Rotation paths and how fast each direction turns (deg/step):
Each turn is a multiple of 5 degrees from 10 to 175, or 0.
Each row of a path follows its step; steps can be skipped.
path 1
step 0: +3.43 -0.24 +0.45 -0.72 +0.41 +0.41 -2.37 -0.01 +0.45 +0.40 -0.64 -0.53
 -0.03 +2.65 +5.82 -1.60 +0.66 +0.20 -3.56 +1.55 -2.46 -1.17 +2.60 +1.94
 -0.95 -1.90 -2.43 +1.94 +0.70 -1.91 -3.15 -5.43 +1.34 -1.64 +1.40 +4.43
 -0.28 -0.25 -0.81 -4.74 +3.19 -5.50 +1.20 +1.60 -1.62 -3.78 -0.80 -0.17
 +2.52 +2.35 +0.99 +1.50 +0.46 -0.14 +1.16
step 3: +2.60 -3.06 +1.70 -0.28 +0.77 -0.25 +2.69 -1.71 +1.47 +1.05 +3.73 -1.45
 +1.55 -2.77 +1.14 +0.00 -3.02 -1.81 -3.29 +1.87 +5.10 +1.34 -0.60 -3.30
 +0.59 +1.24 +0.11 -3.64 +0.89 +1.11 +0.91 +0.04 +0.76 +2.04 -3.27 +3.60
 -2.32 -0.29 +1.42 -3.54 +1.43 -1.20 +1.40 +3.58 +2.22 +0.31 +0.31 +0.97
 -3.68 +0.53 +2.40 +1.88 +2.61 -5.57 +2.15
step 7: +1.16 +2.40 -1.23 +1.04 -1.47 +3.70 -4.90 +1.30 -1.40 +3.34 -0.03 +0.35
 -1.11 +3.62 +0.04 -3.77 -0.78 -2.37 +1.37 -0.06 +0.85 -0.25 +2.94 +1.25
 -1.72 +2.11 +0.36 +2.67 +0.38 -1.50 +0.99 +1.75 +0.25 +6.68 +1.15 -2.20
 -2.83 +5.28 +0.79 +3.21 +2.09 +1.47 -0.35 +4.72 +0.50 -0.14 -0.78 +2.92
 -0.27 -0.23 -0.94 -2.13 +2.50 +1.90 +1.33
step 8: +1.88 +4.28 -2.17 +4.04 -3.88 +3.33 +0.14 -2.23 -4.65 -2.83 -4.01 +0.90
 +0.82 -0.79 +2.81 +4.95 -0.68 +1.34 -2.08 +1.49 -1.13 +3.36 +0.15 +0.22
 -0.34 -0.77 +1.03 +0.03 +0.60 -1.37 -1.44 -0.87 -2.31 +4.05 +0.60 -0.72
 +0.74 +2.88 +2.83 -3.15 +0.79 -0.66 -1.32 +3.68 -0.80 +0.19 -1.36 -0.68
 +0.79 +2.17 +4.34 +0.85 +1.76 +1.18 -1.52
step 14: +1.29 +2.79 +1.06 -0.28 +3.63 -2.90 +1.12 -1.32 +0.88 -0.16 -2.88 -0.51
 -1.52 -0.98 -0.81 -2.57 +2.60 +4.47 +1.09 +0.09 +2.23 -2.56 -3.95 +2.38
 -0.61 +2.94 +2.16 +1.06 +1.88 +0.91 +2.61 +1.66 +1.61 +0.05 +2.32 -1.37
 -0.54 -1.52 +3.49 -0.31 +0.03 +1.65 -3.83 +3.58 -3.34 +3.05 -1.16 -3.68
 -2.69 +1.03 -2.33 +0.53 +1.95 -1.55 -5.41
step 15: +4.22 -1.56 +2.47 +0.58 +0.24 -4.64 +0.74 -0.78 -4.79 +3.51 +0.44 -1.87
 -0.35 +0.39 +2.47 -4.16 +0.07 -3.53 +3.08 +2.94 -2.67 -1.15 +4.07 -0.33
 -1.93 +2.60 -2.11 +2.36 +1.31 +0.04 -0.48 -1.53 -0.77 -3.90 +5.32 -0.51
 -0.21 +1.57 +4.45 +1.14 +0.98 +0.19 -0.56 +3.02 -0.30 -1.03 -0.68 -2.79
 +0.50 +2.41 -0.17 -0.64 -0.18 -0.77 -0.71
step 17: +0.13 -2.17 -0.87 +1.62 -3.55 -1.81 -0.23 -1.95 +0.12 -1.75 -1.12 +3.62
 -3.47 +0.07 +0.59 -5.79 +0.04 -0.88 +1.98 -1.97 -2.89 -4.05 -2.14 +1.43
 -1.29 +1.23 +1.42 -1.33 -1.07 +1.98 -1.82 -1.29 +1.88 -2.84 -2.86 -1.17
 -6.11 +0.30 -0.72 -1.09 -2.49 -3.06 -3.52 -0.20 -4.13 -1.27 -2.22 +0.96
 +0.81 +0.27 +1.59 -1.68 -0.81 +3.48 +0.51
step 18: +1.75 -0.46 +0.57 -2.49 +1.34 -1.79 +3.48 -1.62 -0.91 -3.62 +3.26 -1.18
 +1.58 -0.34 +5.86 -3.43 +0.82 -2.36 -4.23 +0.40 -1.63 -3.40 +1.95 +1.03
 +2.31 +1.33 +0.98 -2.97 -1.89 -0.64 -1.71 -0.17 +3.06 +1.46 -0.01 -0.02
 -0.51 -1.47 -4.55 -1.22 +0.43 -1.80 +1.90 +3.86 +0.36 -0.26 -1.18 -1.28
 +1.03 -0.34 +3.76 +1.96 +3.67 +3.03 +2.65
step 27: -1.49 +2.70 -3.79 +3.19 +1.53 -0.99 +3.01 -3.28 +5.79 -2.01 +1.43 +1.32
 +0.09 -2.67 -0.95 -0.52 -1.92 +0.53 +2.26 -1.64 -2.61 -1.41 -1.66 -2.78
 -0.29 +1.37 -0.97 +2.64 -3.47 +1.20 -1.36 -1.46 -1.64 +1.18 +1.11 -5.65
 +2.19 +0.18 +1.31 +2.17 +3.20 +0.86 -1.23 +0.19 -2.29 +1.58 +1.05 -1.96
 +1.31 +0.07 -4.61 +2.19 -0.09 -1.75 +3.45
-1.06 -0.46 -0.42 +0.42 -0.52 -0.27 +0.36 +0.74 +0.10 -0.09 +0.02 -0.25
 +0.49 -1.20 -0.39 -0.36 +0.28 -0.76 -0.66 -0.13 +0.01 -0.66 -0.13 -0.02
 +0.25 -0.46 +0.63 -0.45 +0.84 +0.26 +0.44 +0.44 +0.06 +2.10 +0.53 -1.12
 -0.42 +0.65 -0.02 +0.49 +0.94 -1.72 -0.42 +0.08 -0.46 -0.19 -0.23 +0.13
 -0.91 -0.57 +1.08 +0.84 -1.37 +0.48 +0.22
70
-0.53 -0.38 -0.33 -1.04 -0.53 -1.32 +0.15 +0.99 +0.87 +1.07 +0.16 -1.46
 +0.12 -1.25 -0.63 -0.37 +0.13 -0.24 -0.08 +0.82 +0.45 +0.78 -0.30 -0.53
 -0.34 -0.15 +0.67 +1.01 -0.36 -0.06 +0.43 +0.43 -0.23 -0.47 -0.21 +0.95
 -0.27 +0.43 +0.11 -0.70 -0.38 +0.30 -1.61 -0.06 +0.24 -1.28 +0.57 -0.84
 -0.45 +0.41 -0.36 +0.41 +0.84 -0.47 -0.81
35
-0.21 -0.62 +0.00 +0.42 +0.07 -0.34 -0.80 -0.54 -0.08 -1.32 +0.09 -0.21
 -1.19 +0.70 -0.77 -0.18 -0.04 -1.47 +0.06 +0.49 +0.09 +1.14 -0.35 -0.21
 -0.15 +0.81 -0.22 -0.15 -1.37 +1.03 -0.61 +0.24 -0.45 -0.25 +1.07 -0.85
 -0.44 -0.89 -0.34 +0.38 +0.19 +0.51 -0.27 +1.80 -0.12 -0.63 -0.40 -0.17
 -0.48 -1.10 +0.19 +0.19 -0.46 -0.77 -0.87
35
-0.17 -0.24 -0.02 +0.46 -0.10 -0.07 +0.94 -0.37 -0.48 -0.35 -0.39 -0.99
 +0.28 -0.56 -0.70 +0.27 +0.19 +1.91 -0.45 +1.03 -1.23 +0.48 -0.96 +0.79
 -0.41 -0.32 -0.89 +0.44 -0.53 +0.13 -0.46 +0.07 +0.25 +1.07 +0.51 -0.30
 -0.69 -1.13 +1.18 -0.64 -0.92 +0.23 +0.35 +0.20 -0.33 -1.09 -0.04 +0.17
 +0.61 -0.02 -0.83 -0.07 -0.61 +0.46 +1.30
170
+0.28 +0.80 -0.46 +0.88 +0.45 +0.25 -0.51 +0.28 +0.35 -0.43 -0.27 +0.62
 -0.12 -0.69 -0.40 +0.43 +0.30 -0.27 +0.64 -0.51 +1.78 -0.96 +0.46 -0.63
 -0.76 -0.40 -0.02 +0.96 -0.99 +0.73 +0.91 +0.23 +0.55 +0.66 -0.98 +0.24
 -0.69 -1.89 +0.55 +0.17 -1.05 -0.08 +0.11 -0.32 -0.59 +0.49 -0.11 -0.82
 +0.39 +0.72 +0.01 +1.14 -0.59 -0.37 -0.16
140
